(in the rows, 128 means zero)
Each named move below is a turn or a mirror, shown by a few rows before and after it. Which moves, in which order, take the first row of each later pair to the second? The first pair is answered.
Z569 (before -> after):
[136 147 139 130 170 117 113 109 148 102 100 155 135]  ->  [146 143 132 107 159 136  79 128 159 108 133 143 118]
[155  98 109 134 103 146 118 122  87 126 127 140 133]  ->  [152 104 107 139 107 140 126 116  84 123 113 145 137]
[167 190  85 102 164 158 110 106 213 148  91  95 111]  ->  [163 195  88 113 170 147 131  97 210 146  71 103 119]
Z651 (before -> after):
[ 94 158 134 141 121 132 168 112 113 136 138 106 129]  ->  [ 91 164 130 125 132 118 159 111 150 138 122 112 135]
[126 141 103 115 121 109  85 158 117 133 134 149 147]  ->  [129 138 104 122 115 115  90 158  94 134 143 145 142]
[127 154 130 109 122 166  89 160 139 171 160 116 121]  ->  [126 149 131 109 120 166  90 161 135 170 162 114 117]
Z762 (before -> after):
[131 128 135 150 124 148 123 114  64 128 132 128 129]  ->  [121 150 130 130 110 151 102 135  88 140 159 112 112]
[ 96 150 125 105 111 118  94 156 176 100 138 117 111]  ->  [122 119 136 108 143 141 121 108 190  95  91 120 121]
[150  74 140  81 128 136 132 116 170 129 111 129 133]  ->  [138  64 139 109 118 110 146 118 109 113 105 160 150]
Then:
(two moves a pair)
[145 115 145 120 109 129 144 107 152 121 115 120 137]  ->  [140 104 140 119  93 128 118 130 126 117 144 123 131] : Z762, Z569
[169 129 133 124 139 155 154 103  81  98 128 143  97]  ->  [152 158 124 102 120 155 122 134 105 115 171 122  75] : Z762, Z762
[157 113 120 163 144 144 167 100 101 127 103 136 129]  ->  [123 132 106 169 129  98 149 130  94 120 113 166 144] : Z651, Z762
[160 108 145  89 144 159 127 106 183 128 130  91 105]  ->  [127 109 148 152 137  94 181 100  85 100 103 146 143] : Z569, Z762
[127 166 129 159 120 122 146 121  92 149 108 132 147]  ->  [136 179 129 130 125 141 133 125 143 168 117 105 127] : Z762, Z762
[120 142 115 149 118 115 131 137 109 115 137 143 119]  ->  [118 157 118 147 128 112 142 128 139 127 122 130 117] : Z762, Z569
[128 121 122 115 145 121 134 111 170 144  91 143 146]  ->  [143 100 130 125 110 163 123 129  92 142 151 113 116] : Z569, Z651
[128 138 129 154 137 109 132 122  83 127 105 148 141]  ->  [157 127 126 111 135 156  86 137 134 143 135 114 113] : Z569, Z762
[120 159 134 150 140 119 159  77  90 126 112 179 155]  ->  [ 91 200 121 127 116  99 122 119 119 141 152 166 142] : Z762, Z651
[136 122 121 162 128 157 105 115  89 120 128 165 150]  ->  [120 138 110 146 133 132  85 129 129 123 121 178 155] : Z651, Z762
[104 100 141 122 151  96 186  58 147 129 105 107 172]  ->  [ 92 103 121  95  90 104 100 145 111 131 216  97 139] : Z762, Z569
[200  97  99 168 144 193 120  78  65 136  57 149 123]  ->  [147 173  73 129  84 170  45 172  97 166 163 110  82] : Z762, Z762
[145 132 112 141 127 138 110 150  91 132 150 127 115]  ->  [154 141 109 120 140 147 101 146 142 141 143 117 108] : Z762, Z651
[ 93 134 163 115 146 142 204 117 128 128 135  73 118]  ->  [100 119 155  97 126 160 158 150 113 127 180  68 102] : Z762, Z569
[139  68 123 109 149 101  93 125 128 103 133 183 159]  ->  [124  81 122 115 126 106  80 152  96 105 172 170 148] : Z762, Z651
[145  93 115 144 130 113  96 136  92 120 138 169 131]  ->  [139 111 104 125 136 102  78 148 139 127 135 168 133] : Z651, Z762
[166 139 103  84 139 145 138 158 119 161 145 102 115]  ->  [165 117 107 115 145 131 163 140  72 146 123 130 133] : Z762, Z762
[115  82 129 100 127 107 145 142 178 114 171 103 126]  ->  [128  58 138 120 131 118 171 120 144 100 155 107 132] : Z762, Z651
[132 143 140 108 135 162 135 107 164 142 116  96 108]  ->  [148 107 138 109 123 177 110 122 124 131 147 109 105] : Z762, Z569
[143 144 116 159 112 107 131 125  62 134 112 136 135]  ->  [163 162 120 111 128 146 109 120 154 160 113  93 106] : Z762, Z762
[187  89 125 131 135 174 118 108 100 127 108 136 120]  ->  [152 106 115 149 107 137 110 141  50 122 136 151 125] : Z569, Z762
[115 159 124 157 101 135  97 158 126 125 138 101 128]  ->  [138 147 130 140 135 147 106 127 172 127  98 101 135] : Z651, Z762
[ 81 121 132 136 101  99 137 141 130 128 164 123 127]  ->  [ 89 127 137 129 126 110 161 112 171 135 126 113 127] : Z762, Z569
[169 136 117 136 141 133 112 123 122 142  93 139 126]  ->  [157 144 108 139 134 115 108 130 111 141  99 154 134] : Z762, Z651
[116 140 143 167 100 127 151 134  55 118 145 125 120]  ->  [132 151 141 118  98 164 114 147 129 142 174  83  86] : Z569, Z762
[109 121 146 126 133  68 167 104 127 153 111 141 133]  ->  [ 96 132 146 127 114  65 152 126 106 155 145 133 121] : Z762, Z651
[101  86 153 121 107 124 134 137 100 107 184 110 136]  ->  [ 92 107 159 134 136 107 185  99 125 109 126 111 153] : Z762, Z569
[132 124 117 133 135 137 127 113 113 144 105 124 141]  ->  [124 130 111 130 118 130 110 132 105 145 132 123 134] : Z762, Z569
[118 135 124 131 147  83 148 128  85  97 131 128 128]  ->  [145 127 122  88 149 126 108 136 139 113 154  94 102] : Z569, Z762
[114 105 133 123 142 112 145 120 134 111 110 140 148]  ->  [100 118 127 128 116 111 134 146 105 118 151 127 134] : Z651, Z762
[142 117 116 111 151 126  99 150 158 121 142 139 127]  ->  [118 133 116 137 153  89 127 147 126 114 121 158 143] : Z569, Z762
[134  61 150 122 165 134 172  84 142 113 114 157 161]  ->  [153  45 146  96 139 170 121 117 136 122 177 131 132] : Z651, Z569
[124  95 126 117 125 126  88 146  96 108 154 125 141]  ->  [ 94 134 125 119 117 105  98 158 108 115 158 118 140] : Z569, Z762
[122  85 157 107  99 151 122 138 117 123 177  70 111]  ->  [ 76 127 153 137  95  97 164 134  88 119 155  90 131] : Z569, Z762
[179  87 132 124 148 170 124 104 144 122 134 124 117]  ->  [162  82 126 145 133 147 126 121  88 106 147 147 129] : Z762, Z569
[ 79 125 146 149 107  50 142 135  83  89 156 131 157]  ->  [ 84 147 148 115  90  88 117 156 125 113 202  74 116] : Z762, Z651
[ 83  84 138 112 112  96 165 118 145  87 146 121 168]  ->  [ 84  96 136  96 110 108 152 128 174  98 160 102 156] : Z762, Z762
[105 190 109 113 140 139 108 170 150 161  78 132 115]  ->  [136 161 110  99 143 172  91 165 156 156  85 125 109] : Z762, Z569
[ 73 127 159 136 100  94 159 142 109 119 156 130 144]  ->  [ 81 136 161 112  98 123 152 147 141 130 175  96 119] : Z762, Z651
[141 125  90 135 109 120 103 155  78 125 145 140 125]  ->  [173 112 101 108 143 162 113 116 148 137 108 119 119] : Z762, Z762
[148  83 126 148  94 150 104 156  30 111 191 113 111]  ->  [155  83 111 110 176  99  97 117 192 107  71 178 170] : Z651, Z762
[164 129 110 123 143 156  77 139 126 141 137 126  95]  ->  [167 109 116 147 146 145  96 128  81 126 121 150 114] : Z762, Z762
[143 111  87 110 141 137  53 150 144 123 145 168 105]  ->  [ 95 152  84 145 135  81  93 149 111 119 120 188 124] : Z569, Z762
[145 141 139 127 145 160 160  96 138 143 116  94 109]  ->  [130 142 130 132 161 118 155 100 157 135  88 134 136] : Z762, Z651
[109 117 155 119 138 129 125 123 176 138 105 136 136]  ->  [105 116 159 135 102 148 132 141 105 138 153 112 115] : Z651, Z762
[142 135  87 170 125 131 130 136 101 161 110 173 145]  ->  [150 151  87 135 126 155 110 142 165 181 120 139 121] : Z762, Z762
[136 133 102 118 102 119  84 137 124 144 163 168 114]  ->  [163 114 115 122 103 159 104 118 106 147 166 142 101] : Z762, Z651
[128 125 120 107 121 128  81 160 142 125 146 128 110]  ->  [157  93 138 126 128 162 111 132 109 119 134 115 109] : Z762, Z651
[171 118 101 180 151 107 119 110  48 118  84 200 164]  ->  [130 189  75 137 114  82  49 182 109 143 150 181 141] : Z762, Z651
[143 133 137 146 124 154 148 119 125 124 125 115 130]  ->  [145 128 138 146 121 156 144 125 113 120 132 115 132] : Z569, Z762
[161 109 131 138 135 168 144 115 103 138 115 127 121]  ->  [134 137 118 117 144 121 116 135 165 143 101 156 142] : Z762, Z651
[113 131 128 181 137 109 152  99  71 135 103 139 158]  ->  [ 83 184 106 138 121  87 100 148 141 154 141 125 141] : Z762, Z651
[114 105 135 131 109 151 109 129  71  91 184 114  98]  ->  [ 81 154 131 131 104 120 119 141  93 108 187 104  95] : Z569, Z762
[ 87 154  75 115  61  88  64 178 122  81 171 165 127]  ->  [142 116 107 121  56 193  98 136  81  92 192  86  75] : Z762, Z651
[144 134 107 150 121 125 106 139 130 127 133 146 150]  ->  [140 142 107 152 129 119 124 129 143 130 114 146 154] : Z762, Z569
[170 107 120 100 148 163  97 104 153 146  92 123 120]  ->  [138 112 118 151 133 114 127 108  70 124  87 165 147] : Z569, Z762
[ 96  89 146 124 126 105 151 129 117  99 130 148 158]  ->  [ 79 115 141 121 115  95 147 146 128 106 145 140 148] : Z762, Z569
[159 113 148 121 106 208  92 128  90 116 166  76  90]  ->  [129 153 142 124 171 127 140  78 191 117  43 128 145] : Z651, Z569
[ 62 135 171 124 106 116 171  81 179 128 115 131 156]  ->  [109  82 175 104 118 162 149  68 186 124 115 124 151] : Z569, Z762
[ 85 131 132 139  96 108 131 176  84 125 135 149 130]  ->  [ 83 160 141 133 126 108 168 141 149 140  84 134 131] : Z762, Z569
[105 161 111 152 104 107 120 171  80 163 136 115 125]  ->  [113 179 125 142 139 117 160 128 144 173  82  98 126] : Z762, Z569
[138 155 108 149 146 139 136 113 145 133 127 168 152]  ->  [130 156 109 160 129 135 135 123 112 134 145 166 148] : Z762, Z651
[135 127 104 138 133 118 134 104  67  90  89 161 154]  ->  [150 122  87  85 121 143  61 144 125 104 134 146 132] : Z651, Z569
[134 176 133 154 110 142 145 132  93 163 144  88  96]  ->  [147 161 132 146 157 122 156  97 157 153  72 124 129] : Z651, Z762
[130 110 133 120 144 149 150 101 155 135 102 115 131]  ->  [131 100 124 118 109 152 109 145 113 128 159 123 122] : Z762, Z569
[ 95 135 155  80 128 122 121 145 186 125 135  99 111]  ->  [ 89 129 164 118 143  94 172 113 146 112  86 131 142] : Z569, Z762
[162 119 137 136 151 153 123 126 135 129 108 125 126]  ->  [145 125 129 140 150 121 120 137 137 125  98 149 146] : Z762, Z651
[149  74 171 128 114 180 136 103  81 106 164 110 126]  ->  [136  97 164 108 100 179 111 130 101 118 191  91 113] : Z762, Z762
[164 138 115 133 116 143  87 150  81 125 153 137 131]  ->  [153 155 123 151 145 119 149 103 106 126  82 143 149] : Z762, Z569
[130 151 104 168 128  99 160 118  83 125 112 144 122]  ->  [147 146  87 116 120 120  83 160 151 137 155 133 104] : Z651, Z569
[136 113 132 108 154 138 196 105 147 137  81  79 146]  ->  [108 115 131 143 120 111 198 133  63 125 116  95 150] : Z651, Z762
[144 153 111 147 141 118 144 101 129 140  71 146 141]  ->  [118 187  98 136 114 106 111 144 132 155 121 132 123] : Z762, Z762
[ 91 124 105  68  86 111  72 171 130 134 198 119  91]  ->  [155  37 133 102 160 142 153  64 117 105  79 154 132] : Z762, Z762
[156  81 128 128 141 154 124 116  84 100 117 147 141]  ->  [139 125 117  95 115 157  78 159 129 123 166 114 113] : Z762, Z762
[132 170 112 164 146 106 138 125  92 145 110 144 130]  ->  [142 179 110 133 152 129 120 125 152 160 114 116 116] : Z762, Z762
[136 178 121 191 135 138 165  95 104 140  81 191 129]  ->  [190 134 117 136 130 213  98 113 151 153 129 154  92] : Z569, Z762
[166 113  97 143 134 123 102 128  74 123 142 173 114]  ->  [139 151 102 157 148  93 141 107  91 130 101 173 127] : Z762, Z569
